Each path below is one point turned by a fixed rotation once a step. After each direction that follows a path, write how fast that rotation turns it, in degrees each step (0 if it stays still).
Each turn is a multiple of 5 degrees from 10 to 175, or 0.
Each row of a path follows its step; steps can be skipped.

step 2: -73, -9, -116, 189, 63, -53, -213, 41, 68, -249, -99, -98, -4, 84, 84, -30, -64, -303, 270, -70, 28, -70, -39, 39, -35, 90, 40, -146, 171, 172, -120, 12, -81
step 3: -106, 18, -119, -71, -19, -183, -43, -86, -109, 190, 12, -52, 112, -32, 81, 37, 6, -159, 278, -24, -83, -120, -13, 113, -51, 4, -291, 310, -28, -75, -89, -116, -91
step 4: -163, 361, -65, -143, -200, 36, 39, -44, -85, -113, -40, 133, 104, 162, -7, -113, 138, 49, 186, -60, 69, 143, -112, -189, -6, -108, 18, 69, -141, -18, -94, 70, -63
step 5: -204, -63, -132, 52, -228, -87, 16, 98, -10, 126, -50, 213, -70, 105, -86, -25, 64, 175, 39, 158, 64, -38, 195, 238, 145, -62, -4, -43, -27, 31, 4, 305, -7
step 6: -257, -39, -26, -91, -129, -16, -147, -156, -129, -48, 122, -14, -5, 43, -94, -160, 1, -176, -84, 153, -35, -60, 25, 45, 196, 177, 260, -107, 83, 147, 99, -154, 134
step 7: -88, -90, 76, -275, 27, -109, 53, 4, 120, -8, -74, 40, 352, -25, -4, 158, -7, -111, -46, 133, 12, -133, 192, 10, -65, -33, -107, -104, 48, 207, 103, -151, -170
step 8: -73, 116, -68, 22, -31, -27, 185, -167, -66, -195, 253, -96, 155, -175, 36, 223, 106, 128, -30, 88, 31, 154, -185, 105, -105, -65, 74, 74, 134, 102, -17, 1, -183
step 9: 5, -140, 100, -78, -122, -17, 240, 20, -123, -51, 47, -130, -122, 33, -166, 142, -21, 200, -2, 115, 261, -129, -148, -44, 87, -10, -131, 42, -280, -47, 161, 71, -22
step 10: 174, 94, -18, -187, 89, 307, 40, 150, -162, -90, 86, -53, -126, 166, -38, 51, -44, 43, -98, 75, -40, 202, 62, 164, 154, 21, 28, -86, 3, 151, 166, 33, 199
Speeds:
5, 105, 6, 0, 54, -34, -13, 14, -2, 28, -10, -44, -12, -47, -51, 69, -8, -10, 73, -35, 61, -18, -22, 60, -43, -13, 59, 18, -46, -35, 47, -44, -94 | 70
19, 69, 21, 0, 24, -4, -4, -89, -68, -74, -15, -63, -3, 45, 5, -38, -23, 39, -49, -88, -2, -44, 47, -4, 17, 19, 58, 20, 10, 77, -62, 41, -26 | 175
35, 21, -23, -44, 11, 29, -3, -41, 39, -36, 89, 0, 36, 14, -77, -2, 48, 78, -62, 75, 22, -54, -19, 49, 56, 5, -49, -68, -5, 0, -4, -58, -49 | 25
-158, 37, 20, -37, -17, 9, -32, -22, 0, 1, -14, 27, -14, -5, -59, -53, -107, 29, 37, 34, -60, -4, -17, 10, -27, -23, -47, -12, 42, 6, -13, 23, -52 | 25
-19, 47, -51, -33, 65, -42, 60, 82, -44, 84, -29, 49, -45, -2, -88, -30, 37, 34, -25, 11, -9, 11, 28, -35, 18, 62, 54, -35, 15, 17, -58, -8, 46 | 65
29, -30, -31, -31, -44, 35, -20, -25, -59, -59, -88, 69, 59, -13, -35, -8, -53, 36, 13, -28, 19, -13, -17, -67, -41, 74, 9, -37, -84, -32, 37, -67, 6 | 135
14, 32, 16, -23, 16, 35, 41, -34, -59, -1, 25, 36, 2, -28, -13, -23, 54, -136, -43, -4, -39, 17, 86, -5, -86, 4, -79, 0, 0, -17, -18, -39, -61 | 90
